[-1.98,-3.74,5.51,0.56,4.58]
The entry just left of 4.58 is 0.56
Read off the entry just left of 5.51.
-3.74

[[78 63 21 32 76 24 45 22 42 45 75 68 31 71 78]
 [55 22 38 69 58 18 51 36 50 51 76 30 72 19 46]
 [47 29 71 51 69 51 61 59 73 39 28 42 26 29 58]
 [45 78 33 67 18 19 61 41 52 42 32 69 54 36 52]
 [29 71 33 31 33 64 75 62 71 70 20 26 45 70 75]
 [75 52 64 40 70 60 75 65 48 47 44 76 32 50 23]
 [31 69 42 63 77 53 28 34 65 53 57 56 25 20 67]
 [53 43 50 33 19 45 75 41 17 20 51 26 33 28 42]
 [29 66 41 45 23 57 26 31 58 59 29 42 58 49 32]
 [29 60 40 47 76 33 52 75 31 51 33 54 58 26 46]
 [46 68 20 24 71 40 50 39 65 27 60 34 66 38 45]
 [27 71 35 77 38 38 53 56 62 49 78 48 63 74 70]
 [40 66 60 79 40 44 75 56 62 68 53 67 44 74 45]
 [62 79 46 28 41 32 43 63 29 23 22 41 49 77 32]
 [23 36 44 58 51 23 45 32 25 17 56 75 19 22 73]]
Rows and columns are numbered from 1.
The entry in row 2 and column 1 -> 55
The bottom-right entry: 73
Report the top-left entry.
78
Report the entry at row 1, column 2.
63
The entry at row 3, column 2 -> 29
The entry in row 2 and column 3 is 38
The entry at row 2, column 2 is 22
Report the entry in the top-right corner.
78
Report the entry at row 1, column 3.
21
The entry in row 3 and column 3 -> 71
The entry at row 3, column 1: 47

Questions about the matrix below. Rows and columns are numbered from 1.
1) Which number is the entry at row 1, column 3?
2) Which number is the top-right entry?
3) Which number is the entry directly below the smallest entry?
4) Which number is the entry in the bottom-left corner?
5) Which number is the entry just right of 1.59?
6) Which number is the entry directly below 5.02?
7) Which number is the entry at row 2, column 1?
8) Which number is the entry in row 1 and column 2?
[[2.00,-2.14,0.00,5.02,0.00,1.55,0.28,2.78,-2.10,4.63,-0.67,0.48],
[0.50,0.00,-2.37,0.00,-0.12,0.27,-3.34,-2.97,0.99,0.00,0.08,0.00],
[0.00,1.59,4.71,0.00,-2.46,0.00,0.00,-1.14,-0.51,2.86,2.94,0.00],
[0.36,4.29,-2.30,-0.32,0.00,3.43,3.29,-1.61,0.97,-0.38,0.00,-2.91],
[-1.62,1.41,-3.31,2.47,-1.74,2.87,0.00,2.83,0.79,2.31,0.29,0.00],
[-4.25,-2.62,1.90,3.23,0.88,0.37,-0.31,0.00,-0.10,-1.92,-1.43,-0.67],
[0.00,-2.07,0.03,0.85,0.00,2.03,0.72,0.00,2.51,0.62,1.14,0.00],
[-1.92,0.00,0.94,1.39,0.00,1.17,0.00,3.60,0.08,1.80,0.00,-3.90]]
1) 0.00
2) 0.48
3) 0.00
4) -1.92
5) 4.71
6) 0.00
7) 0.50
8) -2.14

Questions about the table below. Rows and columns are numbered from 1.
1) Report the entry directly below -2.99.
2) Report the entry just left of -2.58.
3) Report the entry just right of the smallest entry.
4) Report the top-left entry.
5) Report the entry in row 3 and column 2.
6) Report the entry in row 1 and column 2.
7) Report the top entry of the column that holds the smallest entry.
8) Report the entry in row 1 and column 3.
[[1.26,-2.97,0.78,-2.99,-2.76,1.55,3.00,3.25,-2.01],
[0.36,-2.73,0.39,-2.78,-2.76,1.10,3.02,3.22,-2.17],
[1.62,-3.00,1.40,-3.11,-3.06,2.05,2.50,3.60,-1.66],
[3.28,-3.05,2.67,-2.60,-2.65,3.22,2.97,3.86,0.73],
[2.82,-3.16,2.43,-2.58,-2.75,2.62,2.17,2.78,1.39],
[-1.16,3.45,-0.39,3.13,2.67,-1.42,-2.76,-3.05,1.85],
[4.11,3.21,3.79,3.00,2.50,0.03,-3.07,-3.45,3.74],
[4.46,3.24,4.30,3.07,2.99,0.60,-3.51,-3.20,4.42]]
1) -2.78
2) 2.43
3) -3.20
4) 1.26
5) -3.00
6) -2.97
7) 3.00
8) 0.78

Questions about the grid below. Rows and columns are numbered from 1.
1) Find the entry just right of 62.
2) Find the bottom-right entry.
3) Find the entry directly above 53.
4) Find the entry in row 2 and column 1.
5) Find the top-left entry.
6) Find the bottom entry of the column that holds the smallest entry.
7) Find the entry at row 3, column 1.
8) Find the entry in row 3 and column 2.
[[216 215  64 243  61  48 186 238 241 232 216]
 [238 225  51 229  71  53 215 247 246 216 220]
 [243 237  38 244  70  71 234 246 230 188 246]
 [ 59  78 250  84 210 217  74  45  62  74 113]
 [ 63  49 231  42 216 239  93  45  82  93  81]
 [ 68  58 230  83 213 235 101  75 101 107  83]
 [ 87  63 223  80 231 214  78  65 101  58  75]]
1) 74
2) 75
3) 48
4) 238
5) 216
6) 223
7) 243
8) 237

[-2.50,2.13,1.79,-2.52,0.12,-2.42,-6.07,1.14,-5.98,-0.26,-0.01]
The first entry is -2.50
The third entry from the right?
A: -5.98
The second entry from the right is -0.26
The third smallest entry: -2.52
The fifth entry -> 0.12
The 3rd entry from the left: 1.79
The entry at the centre?
A: -2.42
The 3rd largest entry?
A: 1.14

[[-20.1  -1.2  13.8  -0.5  12.2  13.0  -9.9 -17.7 -21.1   5.4]
 [-20.6  -1.7  14.4  -0.8  12.6  13.5 -10.4 -18.1 -21.6   5.5]]
Counting starts at 1.
Report the entry just right of -20.1.
Answer: -1.2
Report the entry directly above the largest entry.
Answer: 13.8
The entry just left of -1.2 -> -20.1
The bottom entry of the column that holds the smallest entry is -21.6
The entry at row 2, column 1 -> -20.6
The bottom-right entry: 5.5
The entry directly above 12.6 is 12.2
Report the bottom entry of the column that holds the largest entry.
Answer: 14.4
Report the entry directly below 12.2.
Answer: 12.6
The entry just left of the smallest entry: -18.1
Report the top-right entry.
Answer: 5.4
Report the top entry of the column that holds the smallest entry.
Answer: -21.1

Read these off the row that follows.
1) Read off the minimum.
2) Read off the entry just right of the centre entry.
3) Read off the centre entry.
4) Read off the entry just right of 4.59.
[-4.00,4.59,-3.99,-3.91,4.74,4.64,4.49,4.38,4.24,4.74,-3.53,-4.09,-3.65,-3.81,-3.73]
1) -4.09
2) 4.24
3) 4.38
4) -3.99
